In the data rows, 128 means zero.
Here are some numbered points:
[101 162 120 123 118 134 144 100 103 154 158 120 106 124 156 138  88  83
  85  96 117 142 127  92 136 148 113 163  93 140  82 148] 0
[158 130  97 108  85 127 142 132 140 135 155 115 175 142 138 150 115 153
 127 132 129 104 101 132 173 102 142 122 168 161 154 173] 1
[142 115 131 142 125 145 119 119  92 109 137 149 141 124 126 115 143 109
 133 127 133 153 133 121 131 136 131 125 119 127 135 128] 2
[ 85 120 169  94  93 152 106 153 154 126 103 173 158  79 169 165 104 132
 153 140  78 145 107 121 140 166 100 102  87 176  90 185] 3
[127 105  85 113 160 120 146 102 114 141 104 104  99 107  99 108 130 105
  98 115 110 125 147 111 119 161 145  88 173 151 157 157] 4
[ 94 120  92 129 110 109 127  83 150 140 120 131 110 128  95  88 140 129
 137 129 143 130  90 121  96  92 110 122 107 107 130  91] 5
[ 97 140 103 131  86 145 117 155 107 117 117 133 103 149 161 135 139 127
 109  92 101  96 117 142 119  97  95 161 104  81  96  90] 6
[124 105 132 108 116 120 138 110 137 131 138 132 123 115 141 141 120 144
 120 148 137 134 156 123 137 109 147 123 129  95 151  86] 7
[134 130 143 152 144 153 100  77  86 136 101 155 127 133 133 121 138 150
 116 127 146 147 116 136 126 131 140 118 120 112 152 131] 8
[153  97  94 178  92 107 136 119 133 116 118  87 163 154 102  89 153 134
 128 157 143 124 158 149  96 122 173 116 181  97 161 101] 9
[148 100 154 137 102  95  92 100 118 113 105  99 155 155 146 160 105 109
  95  92  94 131 142  87 161 135 154 152 130 126 128  95] 10
[111 165 113 119 123 169 148 104 138 169 154 160  98  88 158 154  93 106
 108  98  85 164 110 105 169 131 125 190  83 148  96 136] 11
[117 119  81  95 119 123 136 141 124 120 137  94 122 150 178 168 126 124
 130 145 115 139 109 122 101 108 173 110 138 161 117  91] 12
[ 98 118 173 178 167 136 125 128 135 115 127 129  85 120 136 126 123 130
 152 119 131 132 172 139  90 155 123 100 126 110 121 101] 13
[107 173 154 168 156 143  88  84 118 143  86 151 109 150 152 138 160 130
  99 180 167 147 149 183 100 160 137  80 117 134 111 112] 14
[136 108 149 138 129 158 126 130  96 115 127 138 125 112 111 123 171 100
 115 120 159 182 144 119 124 125 132 118 133 123 124 127] 15
[ 92 158  94 172 178 134 149  99  97 133 168  99  77 132 141  93 102  94
  92 102 163 127 169  93 186 109 147 170 154 105 132 133] 16
[130 147 143 115 115 140 124 132 115 128 141 121 147 143 105 126 109 149
 136 157 156 138 123 106 120 133 109 113  81  97  83 116] 17
[ 97 127 105 136  91 134 123 147 144 136 139 136 138 141 137 169 134 134
 123 128 139 137  93 131 120  84 138 125 167 174 135 115] 18
[164 121 166 157 150 135 141 125 136 131 142 166 162  96  79 108 142 121
 143  94 161 131 158 125 146 155  92 148  78 100 151 166] 19
[157 130 118 130  97 104 163 131 160 123 146 113 127 136 148 131 111 138
 137 124 115  97 120 140 135  84 156 145 174 154 155 170] 20
[ 81 166 174 148 149 141 100 124 124 130  84 154  95 157 155 146 150 134
 123 153 150 123 152 135  89 161 137  97 124 139 115  87] 21
[127 123 122 127 113 114 157 156 146  87 160 110 149 124 133 120 110  85
 135 131 123 123 107 104 134 131 128 142 123 141 138 141] 22
[129 171 129 136 126 110 108 114 117 165 115 143 118 139 150 141 107 170
 109 158 112  99 117 160  99 124 144 121 122 141 131 135] 23
[130  86 137 137 125 128 156 166 157 119 160 115 147 119 114 124 126 103
 157 105 150 142 132 106 130 138 110 142 132 143 134 138] 24
[150  90 124 138 130 141 160 170 160  90 143 139 141 117 102 120 172 100
 159  91 158 182 140  88 148 138 122 150 121 106 131 132] 25
[153  98 109 127 133 122 131 160 125 118 171 113 171 119 102 119 130 131
 157 104 109 110 116  97 139 114 131 171 129 131 133 139] 26
[140 124 126 119 127 120 166 170 154 101 165 109 157 119 124 122  97  82
 166 121 105 128 108  99 137 114 142 140 132 124 131 129] 27
[138 103 115 166 146  96 182  79 103  92 142  96 108 158  95 110 180 155
 116 157 165  93 119 161 121  89 141 101 167 117 119 134] 28
[125  94 151  88 106 155 105 167 180  75 116 156 172 114 115 144  92 176
 157 154 111 129 112 159 115 150 126  95 124 120 151  93] 29
[130 166 106  92 123  89 153 161 167 147 170 110 120 164 153 148  85 120
 154 158  94  88 108 152 139  98 156 144 129 143 138 129] 30
[ 97 127 126 114 181 135 127 135 133 110 123 135 140 139 140 146 128 146
 128 143 121 119 168 124  93 166 133 133 117 113  97  95] 31
Which two points above are nearest to each new point? Their numbers follow each, nearest first.
[135 139 107 149 117 132 126 133 118 116 120 131 126 140 129  90 142  95
 127 113 117 102 113 138  97 152 109 143 116 119 120 110] 2 22
[ 95 129  96  85 121 115 119 102 150 127 154 101 107 114 112  97 110 155
 123 109 132 108  96 116 111 100  85 117 149  99 153 118] 5 7
[101 144  97 105 157 146 123 132 126  96 112 114  78 105 100  97 116 130
 112 103 116 119 105 130 113 109 104 112 156 124 152 141] 4 5
[168  91 172  86  94 101 133 174 122  98 100 157 170 165  82 104 164 158
 161 180 155 103  85 173  87 155 146 118 116 124 171  69] 29 2
[162 131 183 170 189 129 130 146 127 120 137 111 147  80 127  82 135 107
 133 111 129 132 180 119 149 161  96 124  92 106 153 162] 19 2
[125 128 136 156 140 161 112  88  97 165  98 155 118 128 146 120 151 181
 106 131 153 173 126 150 110 136 130 126 122 132 122 132] 8 2
[156  86 164 123 135  78 110  91 115 126  99  92 136 153  92 155 103 122
  95  90 102 124 163 112 166 141 152 105 112 133 103 113] 10 7
[121 151  75 160 152  93 155 110  90 161 166  90  85 145 109  99 169  91
  83 148 151 120 152  94 144 104 145 167 161 109 146 113] 16 28
[112 164 116 124 143 124 113 118 106 173  99 132 117 126 135 125 110 167
 123 154 127 108 125 159 115 127 111 107 123 131 122 130] 23 8
[139  91  86 102 174 132 124 129  98 113 129 110  89  95  89  91 128 124
  99 115 108  97 106 134 115 145 128 100 167 164 159 155] 4 2
[ 87 167 136 100 106 168 109 161 170 159 145 173  85  96 155 157  89 126
 117 109  99 153 110 105 157 108  79 160 108 156  99 140] 11 0
[106 105 100 174 134  96 155  89  93 145 160  79 108 176 104  94 155  97
  95 158 165  90 159 142 104 118 149 156 144 118 107 119] 28 9
[153 135 191 100  94 156 121 166 111 143  95 159 175 128 113 174 104 135
 149 111  93 134  98 132  95 169  84  95  95 176 101 154] 3 17
[156  89 158 158  85  89 130 120 132  98 137 122 164 160 100  96 160 150
 166 162 153 101 121 157 105 154 178  86 133  92 175 105] 9 2
[110 163 173  97 117 180 111 157 135 122  83 157 112 102 150 149  68 123
 151  95  88 157  82 145 159 166  89 146  92 165 113 172] 3 11
[111 148 108 106 124  95 131 131 139 111 130 101 101 166 162 176 133 143
 111 150  95 129 115 126 106 122 174 121 138 150 120 112] 12 23
[157 109 113  98 161  96 127 126 148 133 113  95  86 102  90 113 133 116
 110  93 108 144 157 104 148 161 134 102 145 163 144 153] 4 24
